Each path below is one point turned by a fixed rotation once a step. After each direction that follows a path, write how fast that rotation turns it, in degrees per step (0 if it stays still).
Each turn is a multiple of 5 degrees from 10 to 175, or 0.
Each row of a path follows its step; steps can be skipped.
Rotation 1:
step 0: [ 22   3  44  27  27   3  35  -1 -30 -14  -6  -3  -1  15  30 -46   9   7
  -1 -11  17  23  10  29 -23   5  11 -33  11  13  31  -8  21   7  14]
step 1: [ -2   8 -20  -8  -9   0  33  14   8  17 -43  34 -13 -17  -6  28  14 -26
   7  -1  13 -15   7   4   4 -23  -1 -18 -30 -21  22 -34   7  30  49]
step 2: [ 52  -4 -12 -14  13 -18 -40  12 -11 -16  -7  10  27  -7  -6  -4 -34 -11
  -1  37 -10 -21 -34  -8 -20  14   2 -35  29  -8  27 -19   4  20  -8]
step 3: [-39  11   1  -4   2  -2 -52 -13  16  20   8   1  17   8  26  13   6 -16
  10 -27  14 -14  30  -8 -21  28  -1   1  17 -30  18 -11  51 -18  21]
step 4: [  3  18   8  -8 -11  -8  -1  23  18 -10 -24  21 -26  27  53   6   3  -1
  -3  10  23  -4  22  -4  15   8 -29 -14   7   5  11   4  -7  23 -72]
step 5: [ 41 -41  -3 -33  11  38  10  -7 -10  12  19 -18  14  18  18   5 -14   2
   7 -22  33   9  12  -8  38  24 -15   1 -42  -3  13 -29   4  -8  14]
step 6: [  5  32  16  20  10  10  -3   5 -13 -33 -11 -22 -39  -7  -3  36   2  -1
 -48 -23  -2 -25 -31 -20  28  -1   6 -24   5  22  15 -33  17 -20   4]
step 7: [-32  15 -25 -11  22  39   4   0 -37   8  -3  19   7  20 -21   2 -38 -38
 -14  -4  12  23  13 -39 -16   8   7  13  25   5  28   2 -30  18   6]
step 8: [ 19   6  24   5 -18 -10  -3 -38 -13 -24  -4  -2   2 -16  22   5   4  24
   7 -16  41  10  -4  -1   1 -23  24  -4  28 -31  61  39  -7   4   3]
step 9: [ -3  55  -2  -9 -17   1  12  23  10  -9 -51  -8  -6  29   4 -31  -3   1
  39   3  14  14 -12  13  11  39  -1  16 -16 -15  12 -19   1   6  40]
Speeds:
[ -5  12 -13  -2  -9   0   3   2  12  10  -3   5 -18  -1   4   5   4  16
  -7   5   2 -12  -2   3   7  -5   9  -3   5  -2   2  -2   0  -8   4]
145
[  7  -3  -9  -5  -5   2   4   4   8  -3  16  -2  -5   4   9  14  -5 -10
  -2  -1   3  -2   1  -6  -9   4 -17  -9   2  -4  -7   0  12  -6  -6]
35
[ -1  -4  10   7  -4   2  -5   3  -1  -1  -1 -11   0   5  -2  -1  24  -7
  -4  -9  12  -9  -7   6  -4  -2   0  -1   1  -5   2   6   8 -13   9]
135
[  1   8  -5  -8   9  -3  -7  -4 -15   8   7   1  -5  -1  -9   5   5  -4
   7  -7  -9  -3 -19   5   9  -2  -6 -11  -3  -5  -6 -11  -4   2   0]
85
[-11 -13   0   3  -1  -3  10  -8 -16  -3   0  -2   1  11   8   3   3  -1
  -8  11   0  -1   5  -4  18   1   1 -11   1   9  -9  -2   0  -6   5]
55
[ 14   7   6   5  -3 -15   0   0  -2  -9   0   2   4  -4   3  -3   8   8
 -16  -3   3   7  -8  -2  -3  -3   5 -11   9   5  -4  -3   0   3 -17]
175
Rotation 2:
step 0: [  8   2 -10 -42 -18  14  10 -18   7   3 -16  -5  -9  38 -16  -3 -13  -6
  -7  11  25 -21  27   4  30  -5  29  20   1 -16 -32 -12  -6 -37  11]
step 1: [ 13 -19 -10  -3  10   7 -21   6 -38  14 -26  32  21 -14  20   7 -40 -18
 -22  -3 -16  15  -5 -25 -14  -5  -8  -2  -6  37 -18  12   4 -23 -24]
step 2: [ 23 -10 -21 -17 -26  -8 -43  -5  23 -21 -11 -11 -17   7  20 -20   4 -18
 -24 -14 -24   9  -5  18  29 -26  16   9  -7 -27   8  12 -11   4  33]
step 4: [-14   8   5  -4   5  -5 -35 -31  -8 -43  -4  -5 -10  -3  -4   7 -22   6
 -35 -25   0  20  26  23 -17  -7 -28 -14   2  -1 -38  26 -16  14   5]
step 5: [-25  18 -27   9  -7 -19   4  -1  11  21 -23 -21  -5  25  27 -10  25  16
 -25  26  -7  34  -9 -24  -4  -2  19 -25 -27  -4  -1 -18 -20 -28  14]
step 6: [-16 -31   1 -14  -6 -13  -7 -15   1 -13   1   6 -12   6 -13  17 -42  26
  -7   8   2 -14  20  40  -6  33  18  33 -14  11  -7   4  -4 -43  -1]
step 7: [ -4  18 -34 -27 -13  30 -11  24   0 -17  -9  -7  24 -14  37  25  -7  -6
 -37  -5   1  -3  -2 -26 -13 -13   3 -10 -12   9   2   6 -37  -4 -34]
step 8: [ 14 -22  -4  17 -23 -23   1   6  37   0  -4  -6  -8  -1  12  -5  -2  12
 -13  -9  -3  23  13  -6  33   8   8  33 -31  33  15  41   7  -4  36]
step 9: [ 21  24 -14 -20  22  -1 -12   7  29  -3  14 -13  -4   2  32  10  -2  27
  -5 -13  12 -34   3  12 -17 -22 -28  17 -14  -2 -29 -22  21 -34 -21]
step 10: [  2 -10 -22   8 -20 -39  14   3  -3 -26 -40   3  -4   0 -25  21   9  -3
 -27 -15  30  23  -7  -1 -16  -8 -39 -18  -6  18  -2  35  -9   5  -2]
Speeds:
[  2   2  -2   7  -3   1  -1  -8  16   3 -13  10   9  -1  -5  -1   1  -7
  15  -6   3   1  -5  -4 -17   4   9  -7  -5  15   1   1  -3  -5   2]
160
[  1   0 -12  -1 -12  -6  -7   6   1  -9  -5   8  -3   7   3  -3   4   3
 -10   1  -6   1   9  -9 -10  -1  -6  16  -5   1 -15   3  -5 -13   4]
0
[ 16   6   3  -4  -5  -2   3   9  -4  -7 -14 -18  15  14  -2  -5   9   1
  -4   3   0   0   7   6  -5   5   7  -4   5   1   5   0   0   4  -2]
145
[ -8  -4  -9  -1   8  -4   4   5  -5  11  -7   2   3  -2 -12   4   7  -2
 -11   7  -1   4  10  -9  -1  -8  -6   1  -3  15  17 -11   7   1   2]
160
[  7   0   2   8   1   8   6   1  -5   9   4  -1  -3   6  10  -6   6   2
  -1  -7  -3   9  -6 -10  -4   0  -4  -1 -10  -3   2 -10  -4  -7 -26]
170
[ -2   0   0   4  -8  -7  -6   9   0  -6  -4   9   5  -6   2  -4   9  -7
  -1  -4   8   0   3  -3  15   4  -7 -16 -14 -12   6  -4 -13   2   6]
130
[ -8   1  -6  -3  -1  -2  -8   3 -13  12   7   5   5   9  -1   4  -4  -5
   2   6  10   1   4   0   2   8  18   2   8   0   6   8 -14 -11  -6]
60
Rotation 3:
step 0: [ -3 -13  -6  -5  12   1 -19 -14   0  11 -26  12  -9  -2  20 -17 -27  -3
  -8  29  -4 -27   1 -20  -8   2  47 -14   1 -18  -9  30  30 -14 -13]
step 2: [-12  11  20   2   1  22 -15 -11  -7  40  35  -7  19   2   4 -23   6  -1
  18  27  -4 -17  17  19  18 -13   9 -11 -19   5  25  40  -3  -6   8]
step 3: [-31 -10  -3 -14  -1  -7 -14 -15  -7   7   6  14   4 -15 -10 -10 -17  10
  16  27 -27  14  22  10  -8 -27  -6  -3 -25 -24 -20  11  45  10 -25]
step 4: [-21  -1  27   5   6  -5  -9 -31   8  16   5  15 -16  29 -12  12 -15 -16
 -13  19  25  14   4  -5  16 -26 -10 -17 -14  40   0  -5  17  -6 -33]
step 5: [-20 -22 -11 -16  19   7   3 -14  13   1   5  -1   9 -11   7  21   5  20
  22  25   0  -1  -5  26  17   7  18  -5 -39  31   8  25 -27  -3 -32]
step 6: [-19  -1 -16  -9  39  -7   0   0   9   9   0 -14   8 -23  18  -4 -30 -14
 -11  10   9  37  20 -10   8  17  -8  19 -35  10 -13  25  30 -10   4]
step 7: [-13  11  -1 -12  22 -13  -5  -3  28  16 -14 -19 -20   4  -4 -12 -36 -14
  -2  13  14  -2  -7  -9   0   4  39 -39  15  -2   3  17  10 -11 -37]
step 8: [-24  -5   4 -15  14 -32   4  15  31   5   1   9   0   6  21 -25  44 -19
   0  11   4  -4 -15   2   3  -4  30  10 -37  -2  24  13   3  -4 -19]
step 9: [-12   3   7  -6   2   5   6 -21  13  18  15  15  28 -27   1 -31  -7 -21
 -23  12   8 -14  18   3  27 -12  21 -11  -8  -4   4  48  12   4  27]
step 10: [-20   9  -1 -25 -13 -13 -14 -12   0   7  28  -2   1 -24  15 -13  -8  12
 -11  27 -14   3 -11  -2 -31 -39  20 -24   5   5 -12   5  36   3 -24]
Speeds:
[ 12   9   9  -3   5  11   5  -5  -4   6  10 -13   1  -1  -6  -7   6   5
   1   9   1   6  -4   4  -9  -2  14  -4   9  10  -1  -7  -8  -8  -9]
135
[  2  -4  -1  -8   9  -1  15   0   2   2  -3   3   1   3  -4  -7  -3  -3
   5   6  -4  -4   3 -14  10 -13  -4  12   9   0 -22   1  -4  -2   4]
125
[-11   6  -8 -10   5  -9   1   5  13   2  -6   7  -1 -13  -6   4  -1  -4
  -9  -1   4  15   6  -2   0   3   8   2   8   1   8  -5 -16  -5   3]
35
[  4  -7  -3 -11   3  15  -1   1  -1  12 -10  -7  10 -10  -4   3  14  -6
   6   6   8   0  -7  -5   3  -1  -9   0  -7  -3   9   1  -2  12   5]
110
[ -5   9  14  10  11   1  -5 -10  -7   8  -9  -3  -5  -1   9  -4  -4  -8
  -3  -7   2   3  -5   3   7  -7  -3  12   0   8   7  -7   3  -4  15]
155
[ 12   4   2  -2   6   5  -6  -5  -3   1  -1   5   5 -14  -6   2  -7   7
  -2   0  -5  13   9   2  -4   6   8   0  -4 -10 -12   6  15   0  15]
110
Rotation 4:
step 0: [ 18   0  -6 -17  17 -14 -17  25  17 -33 -18 -15   2 -65  16  -7 -21 -10
 -32   2  -9 -12 -21 -19  13  24  12  28 -10 -17 -40  -9  -8  -9 -20]
step 1: [ -6 -40   6  -2  -4  -8   6 -18  19   1  -1 -20  -8  -8  17   3 -65   9
 -38  27  -7  16  16   1   8  40   2  -6 -31 -20 -22  10  -2 -36 -17]
step 2: [ 38  -6  23 -32 -21 -14   7   1  73   0  23  37 -12 -19   4  -8  -5  13
   3  36  -5  -6  23   3  14  19  -1  -9 -12 -19  -5   7  -2 -18 -18]
step 3: [ 34 -16  60  17  17  10 -28   0  13   8  -2  11   2   4  39 -28   0  44
  14  13  -8  -9  11 -21   7  38  -1  -2   7  -4 -20  31  13   7 -12]
step 4: [ 28  10   4  -8  -9  -8 -22 -10  22 -19 -42  12  -9 -22   3   6   5  49
 -12   2  32  10 -22  -6 -36  49 -37  17   5 -12 -15  11  15  12  -7]
step 5: [  4   9  -7  12  12  20   5 -36  31  29  -9 -29  -6 -18   0 -21  12   1
  -7  10  41   4  20  15 -21  51   9  25 -17   2 -53   6   7  -8  -5]
step 7: [ 46  11  28  -3  40  -8 -22  -7  11   5  -8 -13  -1 -32  -9  16 -28   7
   1  -1   5 -22  16 -12   1  16  57  -4  -4 -18 -15 -31  33  22  -9]
step 8: [ 10  -7  18 -15  -4  22  -7 -17   6 -27  28  -6   5 -36  26   5 -58  16
 -34  -9  22  13 -22   0 -16   8   8  -9  -8 -37 -24   5  14  40  -8]
step 9: [ -1  -1  26 -35  -3  19   4 -33  22  21   8   1 -27  -2  14  27 -23  -2
   2  30  39 -14 -14  41  28  41  -1 -12  -9 -37   0   0  11   0   2]
step 10: [ 10  16  12 -14  40  23 -19  13  56 -12  25   9   0  10  24 -25  -6  -6
  31   6   9   4  -8  34  11  18 -12 -16  35 -26 -21  20  18   0 -19]
Speeds:
[ 17   0   0  -4   9  12  -4  -7  -1  -5  10  -2  -4   5  -3   9   0   2
 -13  -2  17  -3   8   4  -3  -5   3   3  10   7   2   7   6  -1  11]
20
[ -3   2  -3  -1 -12   2  17 -13  -4   0  13   1 -16   0  -4 -10   4  -4
  -3  12   6  -2   5   4  -8  -2  -5  -6 -14  -6  -6   0  -4   0   3]
100
[-12  -2  -4   0   7   0  -8  -8   0  -2   6   4   0   8  -5   2 -10 -11
  19   0  14  -6 -12   3  -6  -5   6   0   4  -7   3  -3   1  14  -2]
20
[  6   6 -18   2   1   3   4   5  -6   6 -14  -7   1   2  -5   0   4 -15
   5  -3   3  -9   2  -9 -10   4  -8  -3   3   5 -16   5   6  -1  -6]
55
[ -7   4 -10  -4  -2   0   5   1   6 -24   4   2   9  -4   2  -6  -6   6
   0  -4  -3   8   6   5  -8   1  -6 -15   7  10   3   7   5   6  -7]
170
[ -6  -2  -6  12  -3  -3   3   3  -5   2  -5   9   7   6  -8   1   5  -5
 -13  18  -6   4   2   6  10  -8   0   4  11   3  -2   1   3  17   8]
0
[-14   0   1  -8  -4   4 -13 -10  -4  -5  -2  -8   9  -3   7  10   7  -2
  -2  12   6   4   1   8   1  -6  -8   5   3   1 -12  -8   1 -15  -7]
85
Rotation 5:
step 0: [ -4 -26 -23  10  -2 -12  23  22 -11   5  -2 -25  24  26  34  22   1 -29
 -10 -24  23  12   8  29  41  10 -12 -18 -29  15 -16  19  17  -2  -3]
step 1: [ 25 -13  -2  -7  -7 -16   8  34 -19   0   0  28  19   3  30  -9  22 -27
 -41  -8  15   6 -41 -17  37   3  -6   8 -14 -12 -19  14 -30 -16  -6]
step 2: [ 28  -2  -4 -11  15  -3  50  -8 -28   0  20  14  -1  -7  28   1  -8 -15
  -7 -27 -11 -24 -15   5  37  14  23  -1   3  46 -11  20  -1 -23  17]
step 3: [ 24 -29  -9  -4 -16  16   1 -11  -5  -4   5  -4  19 -43   3   4 -19 -27
  -8 -15   1  21 -47  17  42   5   8  13   4  22 -18 -10  22 -14 -32]
step 4: [ 52   6 -27  20 -17  27  24   0 -27   4  -7 -21   4   8  16  14   1  15
  -9 -24  12  23 -31 -14   8  18   9 -24  19   0 -38 -10   5 -18   6]
step 5: [ 28  32  -1   5  -5   2  16   8 -37 -28   8  -9  31 -20  29   6  -9 -32
   8 -15 -18  32 -15  33  11  -2 -33   7  13 -11 -15  -4  -2 -10  22]
step 6: [ 39  15 -27 -30  -3 -10  11   0 -19  17  -3 -26   8  15  24  26  20 -31
   4  -1   9  16  -3  44  14  17  12   5 -27   5 -35   5   0  14 -19]
step 7: [ 40  11  14  25  -8 -24  10  25 -35   1  -6  31   4  -4  30  20 -10  -5
 -34  12   4  36   0   7  34   2  15  13  -4   8 -13   0 -24  19 -20]
step 8: [ 11  -7 -32   4  18 -32  51  -5 -42  18  -2   2  11  -2   2   3 -20 -40
   1 -21   7  23  -3 -10  33  16   8 -14  -1  23  13   6   3  19   9]
step 10: [ 41   0  -2  14  -5  13   2  12  -3   8  25 -10   8  29  36  16 -13 -19
  -3 -32  11  -6 -23 -17  43  -8  -3 -41   0  29 -24  -2 -14   1  19]
Speeds:
[ -8 -11  -2   3  12  -7  -5   4   0 -12  10  -5   7   9  -5   4   5  -4
   1   4   3   2   8 -11  11  -9   3 -10  -3   6   3   3 -13  12   0]
35
[ 13  -3   4   1   4   8   5  -1   5 -16 -12   7  -6   5   3  -2  10  11
   2  15   6   1   6  -2   0  14   8   0   5   2  -5   4 -10  -6   4]
140
[  5  -3   2  -1  -1 -19  -2 -10  13 -12  11  11  -4  -5   7 -10  -2   6
   2   2  -1  13  -6  -2   2  -1 -11   0  -4  -8  -7  -4   5   2  -3]
175
[ 13   0 -10  -4   2  -8   3 -13   8  14   8 -10  -8  11  -3  -2   1   1
   4 -13   8  -2   7  -2  -1   8   7  -8  -1  -1   0   8   2   2  11]
175
[ -4   8  -2 -12  13   0  -6   8   6   8   2   7   3   2  10   1  12   9
  -9  -1   0  -3  -3  21   8  -1  -5  -9   8  -6   2   2  -4   4   3]
70
[  6  -3   1   0   9  -3   2  -3  -7   1  -2   1  -1   0  -4   0 -10  14
   5   3 -12  -7 -14   1   9   1  11   9  -9 -10   9  15   0   9  -6]
70
